A single turn carries every row of the set below to another of its rows. Some are shown first; where does it send the rows asked next?
Ligan: [-31   4  -9   5 -55  -6   9 -13 -39  -1 -30   2  45  51  31  -8   0 -11]
tovud: [-42  11  -1  29 -24 -14   3  23   9  -1 -44  16   3  42  38 -56  18 -30]
poza: [-19  32 -20  -5   0   6  -6   6  30 -21  -4  -6 -21  27 -58  18 -44  17]
ridi: [  0   0  19 -50 -32  31   0 -36   7   4 -17   2 -45   7   5 -15  -7 -16]
gagas: [ -7  26 -15 -37 -42  10  -6 -15   4 -24   7 -44 -34  42 -13   6 -37  -4]
zur: [-37  14 -15  38 -35   0  10  31  24  10 -40   9  31  22   7 -65   7 -20]
korom: [  8   2   4  11   3 -11 -27  19  13 -48  -9 -17   9   2 -49  18 -39  -6]
Ziru: [ 19  -3 -23 -17 -41  19  20  30   6  33   6 -36 -26  43 -22  32  24  -3]
vinoz: [ 33 -16  26  -4 -30   7  14  42  -2  -7 -11 -41 -12  19 -12  40  25 -24]
Popir: [-46  22 -15  30 -29  -7  11  33  20  13 -39  16  21  28  17 -62  12 -15]
zanib: [-17  -2 -38  43 -37 -23  -7   7   1  22 -18  44  23  70  -8  -7  -4  -3]
leve: [-29   5 -11  40 -44   9   8  23  24   6 -42   1  28  27   7 -68   3 -31]
zevaf: [ 30 -24 -12  -7 -24  -2   1  41 -17  14   1 -34   3  19 -12  39  33 -12]
Popul: [  5  -2 -14   6  -9  33  26  25  23  22 -13 -12 -32  45 -51  43  13   1]
tuv: [  4  20  18  39 -79 -25  15  38  36   5 -16  21   8  57  -4 -16 -14 -18]
Tifa: [ 23  -8  -5 -40 -27 -22 -26  14   4  24  11  18 -15 -20   6 -17  11  -3]
Govu: [-26  19 -21 -12  12  10 -14 -18   6 -30 -12  -8 -31  43 -37  23 -38   7]
zel: [ 23   3   6 -19 -42 -14 -25  13  -1 -43   9 -50   0  10 -13   5 -32 -19]
lolo: [-32   4 -39  16 -47  -9   3 -14 -24  21 -21  23  28  70  15  -9  -1  -1]
las: [-45  20 -10  25 -28 -15   8  30  13   9 -38  16  10  36  32 -58  17 -20]
Gumi: [-16  -5   6 -34  15  22 -10 -34   1   4 -27  34 -38   5  -8   0  -2  -2]
fut: [ 10  13 -15 -41 -39   7  -3   4  34  39  10  19 -32  -7 -20 -23  -4   9]
fes: [-30   2  -7  40 -45  14   8  11  22   0 -46   0  15  39  13 -68   2 -39]
Tepo: [ 22 -20  14  22   3  17  13  39  13  -4 -23 -13 -11  23 -46  48  17 -14]
matop: [-20  35  36  30 -71   0  37  21  33  -8 -36  15   7  54  -7 -10 -22 -13]
Bimo: [  6 -21   4 -24  17 -14 -31  -3  -7   4 -14  37 -13 -18  -3  -1   9  -4]
gozi: [-39   2   1  37 -24  -2   2  12  11  -7 -50  14   1  47  30 -56  12 -38]
feluv: [-36   1  -3  40 -34  11   6   5  17  -4 -51   7   3  48  20 -62   5 -41]
Vemu: [  7   6   9 -28 -37  28  33  21  -4  10 -10 -44 -31  38  -6  39  23  -9]
malo: [-35  27  42  29 -46  10  34   6   6 -24 -53  15  30  41  -2  -1 -20 -12]
sode: [ 31 -18  37 -31 -43  18 -12 -12  12 -10 -13  -7 -19 -19  -2 -21  -9 -32]
fudaz: [ 27 -20  30  -3 -14  18 -15   1  31  -8 -22  19  -5 -30 -39 -14 -15 -20]
seros: [ -5  38 -26 -35 -42 -11  -7  12  19  -7  22 -31 -33  36 -20   5 -32  11]
Geri: [  5  -1 -10  52 -54 -38  -6  34  21  13 -13  38  19  59 -10 -12  -7 -15]
lafen: [-15   4  -5 -12   3  37  31  12  -5  12 -25 -18 -24  39 -29  51  19   5]
kavot: [-32   9  27  18 -44   0  18  -3 -27 -25 -49   5  50  35  19  -1  -9 -16]
Rak: [  1  -4  -9   3  20 -27 -39  11  -7 -44  -5  -5  -3  17 -28  26 -26  -4]
dezu: [  6 -21  -6   5  17  13   7  29 -17   2 -22 -13   5  18 -31  53  27  -2]
Ruf: [  6   4   1 -12 -12  26  -1  -2  47  20 -14  33 -23 -13 -52 -15 -18   4]
Zegad: [ 19   8 -11 -22 -30 -41 -35  26  -4 -28  21 -32  -9  17  -2  10 -19  -7]

Zegad moves to korom
feluv moves to las
fut moves to sode
Where do these go?
lolo moves to tuv
lafen moves to Ziru

A single turn carries every row of the set below to another of its rows. Some are shown first; where does it send the rows asked next?
T: [ 31   4  -1 -12  -6  48 -29  32  25  29  -5  22 -17   1 -16   4  21   5
 -33  18 -15]
B: [-20  11 -48  14 -20 -19  56 -21 -20  -3 -25 -49   6  10   5  -1   3 -30
   8  13   6]
P: [ 31  15  -6 -23  -7  36 -38  24  13  20  -2  19 -39   6 -20   8  12  13
 -30  24  -4]
J: [-11 -13  -1  35  14 -47   5 -39 -30 -24 -14  -8  56  14  16  16  -4   0
  -4   0   7]
M: [ 51   8   8 -24   3  44 -31  -1  13  34 -11  21 -11 -12 -18   3  20  18
 -19  21  -3]
E: [-15 -15 -39  23  -9 -23  54 -25 -19  -9 -30 -51   6   8  11   8  -4 -26
   7  -8  12]
R: [ 13   5  31 -19 -11  25 -11  13  61  -3  10  30  -4 -39 -15   2  10 -31
 -14 -31  -1]
C: [ 41   5  12   2 -13  39 -48   9  30  25 -11  10 -24 -19 -13  14  21  20
 -33  -1   0]
U: [-12  -6 -27  32 -26 -24  44  -8 -37   6 -12 -65   7  -5   3  14  11 -20
   7  -1   2]
Y: [  0  -9  10  21   2 -63  11 -26 -40 -16  11  -8  36  27  24  17  -5 -21
  -5  -2  10]
L: [-29  -8   0  41  -4 -57   0 -29 -28 -22  12  -2  34  22  19  10  -8  -8
   0  -8   6]
S: [-16  16 -34  37 -15 -24  41 -20 -11  -2 -14 -70  14   8   1  16  13 -15
  -3   8   2]
Q: [-24 -10 -39  27 -20 -31  48 -25 -14 -12 -24 -54  26  -8 -12  17  16  -9
  -7  -3  -7]
W: [ 41  15  -5 -18   3  29 -40   0  31  16  -5  27 -17  -2 -22   3  14  31
 -34   8   5]
D: [ -5   8  25 -27   1  35  -1  29  42  -4  18  37 -17 -37  -3  -2 -10 -31
   8  -2   9]
G: [  8 -12  18 -38 -16  29   8   7  44   7  16  43  -8 -49 -18  -9   8 -19
   1 -14  -3]
F: [-29 -10  -6  21   3 -51   1 -38 -43  -9  -6  10  22  26  32  10 -14  -6
   4  14  15]
V: [ -9  10  15 -25  -1  37  -2  11  55   5   6  29  -8 -53 -21  -5   1 -14
   5 -23   5]
Z: [ -1  -6  30 -23   1  37  -4  33  50  10  18  42  -4 -34   1   5   5 -23
 -13   2  -4]
A: [-20 -22  -7  20  13 -50   7 -41 -41  -6 -22  -8  19  31  25  18 -11 -11
  -1  -7  11]

L moves to W
E moves to Z
Where do these go?
F moves to P
R moves to J
G moves to Y

A single turn carries every row of the set below to another of its rows. Some are shown first; where does it send the rows asked next?
Dos: [-59  19  -9  11 -10  40 -13 -25   1  -4  14  30 -13]
zes: [ 36  15 -23  -1  14  40   6  36  15   2 -26 -14  42]
kesem: [ 45  16  -2 -38 -12  30   3  -1  33  24  -6  31 -29]
Keta: [  9  32  14 -60 -17 -22 -11  20  32  13 -19   5 -13]
Nunu: [-47  19 -13  10  30  34  33 -23 -14 -13 -10   7  20]
Zovos: [-30  17 -19   3  33  42  29 -24 -17 -13 -10 -24  -2]
rivu: [-50  34 -14  11   4  43 -26 -36   8  19   2  10 -10]
Bip: [35  4 41  1 -7 -7  1 22 17  0 16 34 -5]
Vor: [-26   8 -44 -18  18  24   7 -14 -32 -11  -1  41 -17]
voruf: [ -8 -13  12 -20 -41  44  -5  -8  31  40   2 -23  30]
disos: [ -6   3 -41   4  14  23  -5 -22 -36  10   7  28 -27]
Biv: [ 24  26   5  -6   2 -31  -2  40  10  15 -27   2  37]
rep: [  2   6   0 -48   3  18 -17  51  10 -33  -7 -23  22]
zusot: [ -8  -2  30 -19 -43 -16   1  28  16   9   1 -32  18]
dol: [-15   6  26 -50   2  -5 -13  -7  27  42 -12  11  49]

Biv moves to zusot
zes moves to voruf
Dos moves to Vor
Where do these go?
Zovos moves to rivu
dol moves to Bip

